128 stands for zero in the data rows.
Each row has a hidden score. How much does it go up from the first row of each pair to the second? 10 means little or no change, 20 a big rise and 0 a big fall. The score is a weighted sum of the row's numbers plus the product of two more (or one squared), each taken from its middle value.
[156 100  81 100 100 100 137 119 156 156  81 119 156 137 100  81  81 100
 175 100 100]
[100 156 156 119 100 119 119 100  81 137 175 100 137 119 156 156 156 137
 100 119 119] 9
[156 100 119 100 156 137 100  81 100 100 137 156 100 119 137  81 119 156
 137 119 156]
[119 175 175 156 156 156 100 137  81 100 156 137  81 156 175 137 119 137
 119 119 156] 9
[100 156 156 119  81 100 156 137  81 156 156 119 156 100 156 156 137 137
 119 156 100]
[175 119 100 175 119 100 156 137 156 175  81 156 156 100 100 137  81 100
 175 137  81] 12
[137  81  81 100 100 100 137  81 156 156  81 100 156 156  81  81 119 100
 156  81 100]
[ 81 156 156 100  81 100 137 137 100 137 119 100 156 100 156 156 156 119
  81 137 119] 11
[100 100 100  81 175 175 137 175 156  81  81 100  81 175  81 137 119 156
 100 175 175]
[175 119 100 175 100  81 175 175 119 175 119 175 175  81 175 175 156 137
 175 175  81] 8
[156 137 100 175 119 119 137  81 156 137 100 137 137 156 100 119  81  81
 156 100 100]
[137  81  81  81  81 100 156 137  81 156 100 100 156  81 100  81 175 156
 156 100 100] 13
[175 119 119 137 119 137 119 100  81 119 175 156 137 137 137 100 100 175
 156 100 137]
[100 175 156 175 175 175 100 137 175 100 100 119  81 175 119 137  81 100
 100 119 156] 11
[ 81  81  81  81 175 156  81 119 100 100 156  81 100 119 119  81 175 119
  81 156 156]
[100 175 175 100 156 137  81 100 100 119 156 119 119 137 156 137 175 137
  81  81 156] 9
[100 119 137 100  81  81 175 156 137 175 156 100 156  81 175 175 156 100
 119 175  81]
[119 137 119 119 175 175 119 156 156  81  81 119  81 175  81 137  81 119
 119 156 175] 11
[ 81 175 137 119 137 137 100  81 156 119 137 100 119 175 100 156 119  81
  81 119 119]
[119 156 156 175 100 175  81 137 175 100  81 137 100 175  81 137  81 100
 119 137 156] 11
[175  81  81 137 100  81 175 175 156 175  81 119 175  81  81 175  81 137
 175 175  81]
[100 100 100  81 175 175 119 156 119  81 137 100  81 156  81 100 156 175
 100 156 175] 11
[156 137 100 175 100 119 137  81 137 137 137 156 156 175 100 119  81 100
 156 100 100]
[100 137 156 100 175 175 156 175  81  81 137 137  81 100  81 175 119 175
 100 175 175] 18
[100 100 100 119  81  81 175 175 156 175 100 100 175  81 175 175 137  81
 119 175  81]
[156 119 156 119 119 156 100 100 119 119 156 175  81 137 119 100 119 175
 137 100 137] 10
[175 119 119 175 119 100 137 100 156 156 137 156 156 156 119 100  81 100
 156 100 100]
[175  81  81 100  81  81 175 175 156 175  81 100 175  81  81 156 100 175
 175 175  81] 14
[175 100  81 175 137  81 175 156 156 175 100 137 175 100  81 137  81 100
 175 137  81]
[100  81  81  81 100 119 119  81 156 156  81  81 137 156 100  81 137  81
 119  81 100] 12
[ 81  81  81  81 175 175 156 175 175  81  81  81  81 156  81 175 175 175
  81 175 175]
[137 137 137 156  81  81 156 156  81 175 175 137 175  81 175 156 100 119
 156 156 100] 3
[ 81  81  81  81 175 156  81 100  81 100  81  81 100 137 119  81 175  81
  81 137 137]
[175 100 100 156 100  81 175 175 137 175 119 175 175  81 175 175 100 119
 175 175  81] 9
[156 119 119 137 119 137 119  81  81 119 156 175 137 119 119 100 137 137
 156  81 137]
[119 175 175 156 119 175 175 175 119  81 156 175  81 100 175 175 137 137
  81 175 175] 11
[175 100 100 137 137 119 137 100 100 156 175 156 137 100 137 100 119 175
 175  81 119]
[ 81  81  81  81 175 137  81  81 156 119  81  81 119 175  81  81 175  81
  81 119 119] 11
[156 119 100 156 137 100 137  81 175 156  81 156 156 156 100 100  81 100
 175 119 100]
[100  81  81  81 100 119 119  81 156 156  81  81 156 156  81  81 175  81
 119 119 100] 11
[175 137 100 175 119 100 156 137 156 175 119 119 175 119 100 137  81 100
 175 137  81]
[ 81 175 175  81 175 175 137 175 137  81 119  81  81 137 175 175 175  81
  81  81 175] 8
[156 119 137 156 100 100 156 137 137 137 175 175 137 100 175 137 156 175
 175 137 100]
[119 175 175 175 137 175 156 175 156  81 100 156  81 175 100 175  81 100
 100 175 175] 8
[119 175 175 156 156 175 175 175 100  81 156 156  81 100 175 175 119 119
  81 175 175]
[156 119 137 119 119 137 100 100  81 119 175 156 119 137 156 100 100 156
 137 100 156] 9
[137 156 156 156 156 156  81 119 119 100 175 175 100 119 137 100 119 175
 137 100 156]
[156 137 119 175 137 119 119  81 156 156 100 137 137 175 100 119  81 119
 156 100 100] 9
[175 100 119 156 156 100 156 137 119 156 175 175 156 100 156 119 175 156
 175 100 119]
[100 137 119  81 175 175 156 175 175  81 100 100  81 156  81 175  81 175
 100 175 175] 12
[156 119 137 137 156 137 100 100 100 119 156 137 119 137 175 100 100 156
 137 119 137]
[137 137 100 175 100  81 156 156 156 175  81 119 175 100 137 156 119  81
 175 156  81] 10
[100 156 175 137 100 137 119 100 137 119 175 137 119 119 119 137 175 137
 119 119 137]
[119 137 156 156 100 119 137 100  81 137 119 119 137 119 119 119 100 137
 119 100 137] 10
[ 81 156 156  81  81 100 137 137 100 137 137  81 156 100 175 175 175 119
  81 137 119]
[119 175 156 175 156 175 137 156 156  81  81 156  81 175 119 156 100  81
 100 156 175] 9
[119 156 175 156 100 156 100 137  81 100 175 119 100 137 156 137 137 156
 119 100 175]
[119 137 137 119  81  81 175 156 100 175 137 100 175  81 175 175 137 119
 137 156 100] 10
[156 100 119 119 156 137 119 100 137 119 156 119 100 137 175  81 100 175
 137 119 156]
[ 81 175 175 100 175 156 119 137 137 100 175 100 100 156 175 156 156 119
  81  81 175] 8
[ 81  81  81  81  81 100 137 137  81 137 119  81 156 100 100  81 175  81
  81  81 119]
[137 137 137 156  81 100 156 137 100 156 100 119 156  81 175 156 156 137
 156 156 100] 6
[175  81 100 100 100  81 156 156 100 175 156 156 156  81 100 100 137 175
 175 137 100]
[175 100 100 137 100  81 175 156 137 156 175 175 156  81 119 156 119 156
 175 156 100] 9
[100 175 156 175 156 156 100 137 156 100 100 156 100 175 119 137 119  81
 100 137 137]
[119 156 175 175 156 175 137 156 119  81 156 175  81 137 156 156 119 137
 100 156 175] 10
[137 137 156 156 119 137 119  81 100 119 175 119 119 119 137 119 156 137
 137  81 119]
[ 81 137 119 100  81  81 175 156 119 175 119 100 175  81 175 175 175  81
 100 175  81] 8
[ 81 175 175 119 175 175 119 137 175 100 100 100 100 175 156 156  81  81
  81  81 156]
[175 119 137 156 119 100 137 119  81 137 175 175 156 100 137 119 100 156
 156 119 119] 6
[119 156 175 137 119 156  81 119 119  81 137 156 119 137 137 119 156 137
 119  81 156]
[156  81 100 100 100 100 137 137  81 156 137 119 137 100 119  81 137 156
 156 100 119] 10
[156 137 137 137 119 119 100  81 137 137 137 156 137 137 156 100 137 137
 156 100 137]
[ 81  81  81  81 175 175 137 175 175  81  81  81  81 175  81 119 156 137
  81 175 175] 12
[119 156 175 156 119 119 100  81 119 119 175 156 119 137 156 119 137 156
 137  81 137]
[137 156 119 175 156 137  81  81 175 137 119 175 137 175 100 119  81 100
 137 100 119] 11
[119  81 100  81 175 137  81 100 137 100 119 100 100 119 137  81 156 137
 119 119 156]
[100 156 175 119 100 137 119 100 119 119 156 137 137 119 137 137 137 156
 119 119 137] 9
[ 81 156 156 100  81 100 137 137  81 137 119  81 156 100 175 175 156 119
  81 137 119]
[119 156 156 156 100 119 119 119  81 119 119 119 119 119 119 137 156 156
 119 100 137] 11
[100 175 137 175 156 137  81  81 137 100 100 100 119 175 119 137  81 100
 119  81 137]
[ 81 175 137 119 119 137 100  81 175 119  81  81 137 175 100 156  81  81
 100 100 119] 11
[119 119 119 137  81  81 175 156  81 156 156 156 156  81 175 156 119 119
 156 156  81]
[119 119 119 119  81  81 175 156 119 175 137 119 175  81 175 175 156 119
 156 175  81] 11
[137 119 137 137  81  81 175 175 119 156 175 156 156  81 175 175 119 119
 156 156  81]
[100 156 175 100  81 119 137 100 119 137 137 100 119 100 156 156 137 137
 100 100 119] 14
[156 156 156 156 119 137 100 100 100 137 137 156 137 119 156 119 137 156
 137  81 137]
[137 137 119 175 137 119 119  81 175 137 100 175 156 175 100 100  81 119
 156  81 119] 8
[137 137 156 156 100 100 137 100  81 137 175 137 137 100 175 137 137 137
 137 100 119]
[156 137 156 137 137 156  81 137 137 100 137 156  81 137 119 100 100 175
 137 137 175] 12
[100 156 156 100  81 100 156 137 119 156 119 100 156 100 175 156 137 119
 100 137 119]
[156 119 100 175 137 119 119  81 137 156 137 156 137 156 100 100 100 100
 156 119 100] 8
[119 175 175 137 119 175 137 175  81  81 156 175  81 137 156 156 137 137
 100 156 175]
[ 81  81  81  81 175 175 137 156 119  81 100  81  81 119  81  81 175 175
  81 175 175] 15
[156 119 100 137 156 137 119  81 156 137 100 119 119 175  81 100 100 119
 156 100 119]
[ 81  81 100  81 175 175 156 175 100  81 100  81  81 119  81 156 175 175
  81 175 175] 16
[175 119 137 175 119 100 156 137 100 156 175 137 156 100 156 119 156 156
 156 137 119]
[ 81 156 119 100  81 100 156 119 156 156  81  81 156 156 137 175 100  81
 100 156  81] 9
[175 119 119 156 100 100 156 156 119 175 175 175 156  81 156 156 100 137
 175 156  81]
[ 81 119 119 100  81  81 175 175 137 175 175  81 175  81 175 175 175  81
 100 175  81] 9
[ 81  81  81  81 175 156  81 119 100 100 137  81 119 137 119  81 175 119
 100 137 156]
[175 100 100 119 119 100 137 119 100 137 175 175 137 100 119 100 137 156
 175 100 119] 8
[100 175 175 100 100 119 119 119 100 137 100 100 119 137 137 156 156 137
 100 119 137]
[137 100 119 100 137 137 100 100  81 119 137 137 119 137 137  81 100 175
 137  81 137] 12
[137  81  81 100 100 100 137 100 156 156 100 119 156 156  81  81  81  81
 156  81 100]
[175 100 100 137 137  81 175 175 137 175 175 175 175  81 156 156 119 156
 175 156  81] 10
[ 81 175 156 100 175 156 100 100 156 119  81  81 119 175 119 156 156  81
  81  81 137]
[ 81  81  81  81 175 175 156 175 119  81 100  81  81 119  81 137 175 175
  81 175 175] 13
[119 119 119 100 175 175 137 156 175 100 137 100  81 175  81 137 100 119
 119 175 156]
[137 137 156 119 119 156 100 137 100  81 137 175  81 156 119 119 156 156
 119 156 175] 7
[119 175 175 156 156 175 119 156 100  81 119 156  81 156 175 156 137 156
 100 137 175]
[137 156 156 156 137 156  81 119 100 100 137 175 100 137 137 119 119 156
 119 100 156] 12
[156 119 137 137 119 156  81 100 119 100 137 175 119 156 137 100 100 175
 137 119 156]
[119 119 137 119  81  81 175 175 119 175 175 119 175  81 175 175 100 119
 137 175  81] 10
[175 100  81 137 100  81 175 175 137 175 119 156 175  81  81 175 100 119
 175 175  81]
[ 81  81  81  81  81 100 156 137 100 137 119  81 156 100 100  81 175 100
  81  81 119] 16
[100  81  81  81 175 156  81 100 175 119  81  81 119 175  81  81 137  81
 100 156 137]
[ 81 175 156 100 175 156  81 119 175 100  81  81 100 175 137 156 156  81
  81  81 137] 9
[137  81  81 100  81  81 156 137 175 175 100 100 175 100  81  81 100 119
 175 100  81]
[137 137 156 156 119 137  81 119 119 119 119 175 100 137 137 119 100 175
 137 100 156] 7
[175 100  81 156 137  81 175 156 156 175  81 156 175  81  81 156  81 100
 175 156  81]
[ 81  81  81  81 175 175 156 175 137  81 100  81  81 137  81 100 175 175
  81 175 175] 11
[175 119 119 137 137 119 137 100  81 137 156 137 137 119 137 100 137 137
 175  81 137]
[100 175 175 137 175 175 156 175 119  81 156 119  81 119 175 175 119 119
  81 156 175] 11
[119 175 156 175 156 137  81  81 156 119  81 137 119 175 100 137 119 100
 119  81 137]
[137 156 175 137 137 175 119 156 100  81 119 156  81 137 137 137 119 156
 119 156 175] 9
[175 100 100 119 137  81 175 156 119 156 137 156 175  81 156 137 156 137
 175 156  81]
[137 119 119 137  81  81 156 156 119 156 156 137 156  81 175 156 100 137
 156 156 100] 8
[119 119 137 100 175 175 100 156 137  81 119 137 100 137 119 100 119 175
 119 156 175]
[ 81 175 137 119 156 137  81  81 156 119  81  81 137 175 100 156 119  81
  81  81 119] 9
[ 81  81  81  81  81 119 137 100 100 137 100  81 137 119 119  81 175  81
  81  81 119]
[ 81 175 137 119 100 119 100  81 175 137 100  81 137 175  81 156 119  81
 100 100 119] 2
[137 156 137 175 137 156  81 119 175 119  81 175 119 175 100 119  81 100
 119  81 137]
[100 175 175 119 156 156  81 137 100  81 137 119 100 156 175 137 156 137
 100 100 156] 5
[ 81  81  81  81 175 175 156 175 175  81  81  81  81 175  81 137 175 175
  81 175 175]
[156 137 137 175 137 119 137 119 100 137 175 175 119 100 137 119  81 175
 156 119 119] 8
[119 156 175 100 175 175 175 175  81  81 156 156  81 100  81 175 137 175
 100 175 175]
[100 156 156 119 100 119 119 100 119 137 137 100 119 119 137 137 156 137
 119 119 119] 2
[ 81  81  81  81 156 137 119 100 156 119 156  81 119 100 137  81 175 100
  81 100 137]
[ 81 175 175  81  81 119 137 119 119 137 156  81 137 119 119 156 156 119
  81 119 119] 7
[100 175 175 137 156 156 100 137 119 119 156 119 100 156 156 137 156 119
 100  81 156]
[119 175 175 175 156 175 156 175 175  81 100 156  81 156 119 175 100  81
 100 175 175] 10
[100 175 175 119 100 119 119 119 137 119 156 119 137 119 156 156 175 137
 100 100 119]
[100 119 119 100  81  81 175 175 137 175 156 100 175  81 175 175 175  81
 119 175  81] 8
[100  81  81  81 100 137 119 100 137 119 175  81 137 119 119  81 175 119
 100  81 137]
[156 137 100 175 100 100 156 100 175 156 137 156 156 156 119 137  81 119
 175 137  81] 6
[175  81  81 100  81  81 175 175  81 175 175 137 175  81  81 156 156 175
 175 175  81]
[119 175 175 156 137 175 175 175 175  81  81 156  81 119  81 175  81 119
  81 175 175] 6
[119  81 100  81 175 156  81 119 100 100 156 100 100 137 119  81 156 156
 119 137 156]
[156 137 100 175 137 100 137 119 156 156  81 175 156 156 100 119  81 100
 156 100 100] 7
[ 81 175 175  81 175 156  81 119 119 100 100  81 100 156 156 156 175 100
  81  81 156]
[175 137 137 156 156 119 119 100 100 119 175 175 137 100 156 100 119 137
 156 119 119] 9
[156 137 119 156 137 137  81 100 175 137  81 137 119 175 100 100 119 100
 137 119 137]
[119 100 119 100 175 156 119 156  81 100 156 156  81 156 100 100 175 175
 119 156 175] 15
[156 119 100 156 137 137  81  81 175 119 119 156 137 175  81 100 100 119
 156 100 137]
[100 175 175 175 156 156  81 137 156 100 119 100  81 175 137 137  81  81
 100 119 156] 9
[175 100 100 137 119 119 119  81 175 137 100 156 137 175 100  81  81 100
 156  81 100]
[119 156 100 175  81 100 156 137 175 156  81 137 175 119 119 156 100 100
 137 156  81] 13
[137 119 137 137  81  81 175 156 137 175 175 156 156  81 175 156 100 119
 156 156  81]
[100 175 175 175 175 175 175 175 175  81 100 119  81 137 175 175 119  81
  81 175 175] 9
[ 81 119 100 100  81  81 175 156 137 175  81  81 175 100 175 175 156  81
  81 175  81]
[175  81  81 137 100  81 175 175 156 175 100 119 175  81  81 175  81 137
 175 175  81] 10
[137  81  81 100 100 100 156 137 175 175 119 100 175 137  81  81 100 100
 156  81  81]
[119 137 156 119  81 100 137 137  81 137 137 137 137 100 156 156 119 137
 119 137 100] 5
[137 100  81 119 137 119 119  81 156 137 119 119 156 156  81  81 137 100
 156 100 100]
[119 175 175 137 156 175 119 137 137  81 119 156 100 137 175 137 100 137
 100 119 175] 12
[ 81  81  81  81 175 175 100 156 175 100  81  81 100 175  81  81 175  81
  81 175 156]
[ 81  81  81  81 175 137  81 119 137 100 100  81 100 137 119  81 175  81
  81 156 156] 9
[100  81  81  81 175 137 100 119  81 100 156  81 100 119 119  81 156 137
 119 137 137]
[100 175 175 175 156 175 137 175 156  81  81 137  81 175 156 175 100  81
 100 156 175] 6
[156 119 137 137 137 137 119 100 137 119 156 175 119 119 137 100 137 156
 137 100 137]
[100 119 119 100  81  81 175 175  81 156 137 119 175  81 175 175 156 100
 119 175  81] 7
[100  81  81  81 175 156 100 137  81 100 119  81 100 156 119  81 137 137
 100 156 156]
[175  81  81  81  81  81 175 175  81 175 137 100 175  81  81 156 175 175
 175 175  81] 19
[119 156 119 156  81 100 156 137 175 175  81 119 175 119 100 156  81  81
 137 156  81]
[137 156 137 175 137 156  81 119 156 119 119 100 119 175 100 119  81 100
 137 137 137] 8
[ 81  81  81  81 175 137  81  81 156 137  81  81 137 175 119  81 175  81
  81 137 119]
[175 100 119 119 137 137 119  81  81 119 156 156 119 100 156 100 137 156
 156 119 137] 9
[100 156 137 156 100 119 100 100 175 156  81 119 137 156 119 137 137 100
 119 100 100]
[137 119 119 156  81  81 175 156 119 175 119 156 175  81 175 156 100 119
 156 156  81] 11
[175 100 100 175 156  81 175 156 175 175 119 156 175 100 100 156 119 100
 175 156  81]
[ 81  81 100  81 175 175 137 175  81  81 137  81  81 119  81 119 175 175
  81 175 175] 11
[156 119 137 156 100 100 137 119 100 156 156 156 156  81 156 119 100 156
 156 137 119]
[100 175 175 137 175 175  81 137  81  81 175 137 100 137 175 156 119 119
 100 119 175] 7
[156 137 156 156 119 137  81 100 100 100 100 175 100 137 156 100 137 175
 137 100 156]
[137 137 156 156 137 175  81 156 100  81 137 175 100 119 137 119 100 137
 119 137 175] 10
[119 156 137 175 119 119 119 100 175 156 119 100 156 156 100 137  81  81
 119 100 100]
[175 119 100 175 137 100 156 137 175 156 137 137 156 119 100 137  81 119
 175 137  81] 9
[137 156 119 175 137 137  81  81 175 119  81 137 119 175 100 119  81 100
 137 119 119]
[119 137 137 119  81  81 156 156 100 175 137 100 175  81 175 175 156 119
 137 156  81] 10
[137 119 137 119 156 175 119 137  81  81 137 137 100 137 100 119 100 175
 119 137 175]
[137 100 119 100 156 156  81 137 100 100 156 156 100 137 119  81 119 156
 137 137 156] 10
[119 156 156 137 100 119 137 119 100 137 156 119 156 100 156 137 175 156
 119 137 119]
[175 119 137 156 100 119 119  81 137 119 119 175 119 119 119 100 119 137
 156  81 137] 9
[175 100 119 119 137 137 100  81 119 119 175 137 100 119 137  81 156 156
 137 100 137]
[119 156 156 156 156 175 156 175 156  81  81 119  81 156  81 175 100 119
 100 175 175] 11
[156 119 119 156 100 100 156 156  81 175 137 156 156  81 156 156 175 137
 175 156 100]
[100 175 175 137 119 137 100 100 137 119 137 156 137 137 156 137 137 137
 119  81 156] 10
[ 81 156 156  81  81 100 156 137  81 156 100  81 175  81 175 175 175  81
  81 156 100]
[ 81 175 156 100 175 137  81  81 156 137  81  81 137 175 100 156 137  81
  81  81 137] 11
[175 119 119 137 100  81 156 156 137 175 156 175 175  81 175 137 100 137
 175 156 100]
[156 119 137 119 137 156  81 137 119 100 175 137 100 137 137 100 100 175
 137 119 156] 11
[156 137 156 156 100 119 119 100 137 119 137 156 119 119 156 119 137 156
 137 119 137]
[175 100  81 156 119  81 175 156 175 175 100 137 175 100  81 137  81 119
 175 156  81] 11
[119 156 137 175 100 100 119  81 175 137 119 119 156 156 100 137 119 119
 137 100 100]
[175 100 100 119 100  81 175 156  81 175 156 175 175  81 100 119 119 175
 175 137  81] 10
[100  81  81  81 175 175 119 156 175 100  81  81 100 175  81 100 137 119
 100 175 156]
[175 100 100 119 156  81 175 156 119 175 175 137 175  81 119 119 119 156
 175 137 100] 9
[100 175 156 175 175 156  81 119 175 100  81  81 100 175 119 156  81 100
 100 100 156]
[119 156 119 175 137 119 119  81 156 137 100 137 137 175 100 119 100 100
 137 119 119] 8
[ 81 175 175 100 119 137 100  81 137 119 137 100 119 119 137 137 137 137
  81  81 137]
[ 81 156 175  81 175 175 175 175 137  81 156  81  81 100 175 175 156  81
  81 137 175] 6
[119 175 156 175 156 175 119 156 175  81  81 156  81 175 100 156  81 100
 100 156 175]
[175  81 100 100 100  81 175 156 100 156 156 156 175  81 119 100 156 175
 175 137  81] 12
[156 119 137 137 119 119 100 100 119 119 137 175 137 137 137 100 100 156
 137  81 137]
[100 156 175 119 119 137 119 100 137 119 137 119 119 137 137 156 156 137
 100 100 137] 10
[ 81  81  81  81 175 156 100 137 100 100 100  81  81 137  81  81 175 100
  81 156 175]
[ 81 100 119 100  81  81 175 175 137 175 137  81 175  81 175 175 175  81
 100 175  81] 8
[137 137 156 119 156 175 137 175  81  81 156 137  81 137 100 137 137 175
 100 175 175]
[137 119 137 100 156 156 100 137 137 100 175 137  81 156 119 100 137 175
 119 156 175] 9
[137 137 137 137 119 100 137 119 137 156 175 137 119 100 137 137 175 156
 156 137 119]
[119 119 100 100 175 175 100 156 156 100 100 137  81 175  81 119 100 119
 119 156 156] 6
[100 137 119 137  81  81 175 156 156 175  81 119 175 100 175 175 119  81
 137 175  81]
[175 100 100 156 137 100 156 100 175 175  81 119 156 156  81 100 119 100
 175 137 100] 11
[100  81  81  81 175 156 100 137 156 100  81  81 100 175  81  81 156  81
 100 156 156]
[156 137 137 156 100 119 137 100 100 119 156 175 137 119 175 119 156 156
 156 100 119] 8
[137 137 156 156 156 156 119 137 119 100 175 175 100 137 137 119 119 175
 119 119 156]
[ 81 156 156  81  81 100 156 137  81 156 156  81 156 100 175 175 175 100
  81 156 100] 8
[100  81  81  81  81 100 156 137 100 156 100  81 137 100 119  81 175 119
 119  81 100]
[156 137 119 156 119 137 119  81 175 137 100 119 156 175 100 100 100 100
 156 100 119] 4
[137 156 156 156 100 137 119 100 100 119 175 137 137 119 137 119 156 156
 137 100 137]
[ 81  81  81  81 175 156  81 119 100 100  81  81 100 137 119  81 175  81
  81 137 156] 9
[137 156 119 175 119 137  81  81 137 119 100 119 119 175  81 119 119 100
 137 100 119]
[137 137 137 137  81 100 156 156 100 156 156 137 156  81 175 156 137 137
 156 156 100] 9
[ 81 175 175 100 156 156  81 119 119 100 100 100 100 119 137 156 175 119
  81  81 156]
[175 119 137 119 100 137 100  81 119 119 175 175 137 137 156 100 119 156
 156 100 137] 7
[ 81  81  81  81 175 137 119  81 137 119  81  81 137 175  81  81 119  81
 100 119 119]
[ 81  81  81  81 175 175  81 119 175 100  81  81 100 175  81  81 175  81
  81 175 137] 15
[175 119 119 137 100 100 156 156 119 156 175 156 156  81 175 156 156 137
 175 156 100]
[175 100 119 119 119 119 137 100  81 119 119 175 137 100 156 100  81 137
 156 100 137] 11
[137 137 156 156 119 119 137 119 119 119 175 137 119 119 156 119  81 137
 156 119 119]
[100 175 175 119 175 175 119 156  81  81 175 100  81 119 175 156 175 119
  81 100 175] 10
[119 156 156 156 100 137 119  81 137 119 175 137 119 119 156 137 156 156
 119 100 137]
[156 137 156 119 156 156 100 137 137 100 156 156  81 156 119 119 119 175
 119 156 175] 12
[175 119 100 175 119 119 100  81 175 156  81 137 137 175 100 100  81 100
 156 119 100]
[119 156 175 119 156 175 156 175  81  81 137 175  81 119 100 156  81 175
 100 175 175] 10
[175 119 100 175 119  81 175 156 175 175  81 119 175 100 119 156  81 100
 175 156  81]
[175 100 119 119 119 100 156 137  81 137 137 175 156 100 119 100 119 156
 175 100 100] 9
[156 137 156 137 119 156  81 137 137 100 119 175  81 137 119 100 137 156
 137 137 156]
[100 175 156 100 100 137 119  81  81 137 100 100 119 137 137 156 137 119
 100 119 137] 8
[ 81 175 156  81 175 156  81 119 156 137  81  81 119 175 119 175 175  81
  81  81 137]
[156 137 156 156 137 156 100 100 137 100 137 156 100 156 137 100 156 175
 137 119 156] 9
[137  81  81  81  81 100 156 156 156 175 100 100 175 100  81  81 137 119
 156 137  81]
[ 81  81  81  81 119 119 100  81 100 137 119  81 137 119 137  81 175 119
 100 100 119] 9
[156 100 100 100 137 137 100 100 137 119 156 137 137 137 137  81 100 137
 156 100 137]
[137 119 137 156  81  81 175 156 137 175 156 119 156  81 175 156 156 119
 156 156 100] 10
[175 119 100 175 100 100 156 137 175 156 119 119 175 137 100 119 119 119
 175 137 100]
[100 175 156 119 100 137 100  81 156 156 100 100 137 156  81 156 119  81
 100 100 119] 11
[137 156 175 175 137 156 100 137 119 100 175 175 100 156 156 119 137 175
 119 119 156]
[137 137 137 175 156 137 100  81 156 119 137 156 119 175  81 119  81 100
 137 100 119] 10
[100 100 100  81 175 175 156 175 119  81 137 100  81 119  81 137 156 175
  81 175 175]
[175 100  81 156 137 100 156 137 175 156 100 137 175 119 100 119 119 100
 175 137  81] 7
[175  81  81 100  81  81 175 156  81 175 156 137 175  81  81 100 119 175
 175 137  81]
[137 119 119 156 137 119 100  81 156 119 100 175 137 175 100 100 100 100
 156 119 119] 8
[ 81  81  81  81  81 100 137 100 156 137 100  81 156 156  81  81 175  81
 100  81 100]
[156 100 119 100 156 156  81 100 100 119 156 175 100 137 137  81 119 156
 137 119 156] 9
[156  81 100 100 100 119 137 100 137 137 175 100 137 100 156  81 156 137
 156 100 119]
[119 156 137 100 175 175 156 175 156  81  81 119  81 156  81 156 100 119
 100 175 175] 11
[137  81  81 100 137 119 100  81 156 156  81 100 156 175 119  81 100  81
 156 100 119]
[100 175 175 119 137 137  81 100 137 119 156 119 100 119 156 137 175 137
 100  81 137] 13
[175 100 100 119 100 100 156 156 100 175 175 137 156  81 119 100 119 175
 175 137 100]
[156 137 137 137 137 119 137 119  81 119 156 137 119 100 156 119 175 175
 156 119 119] 11
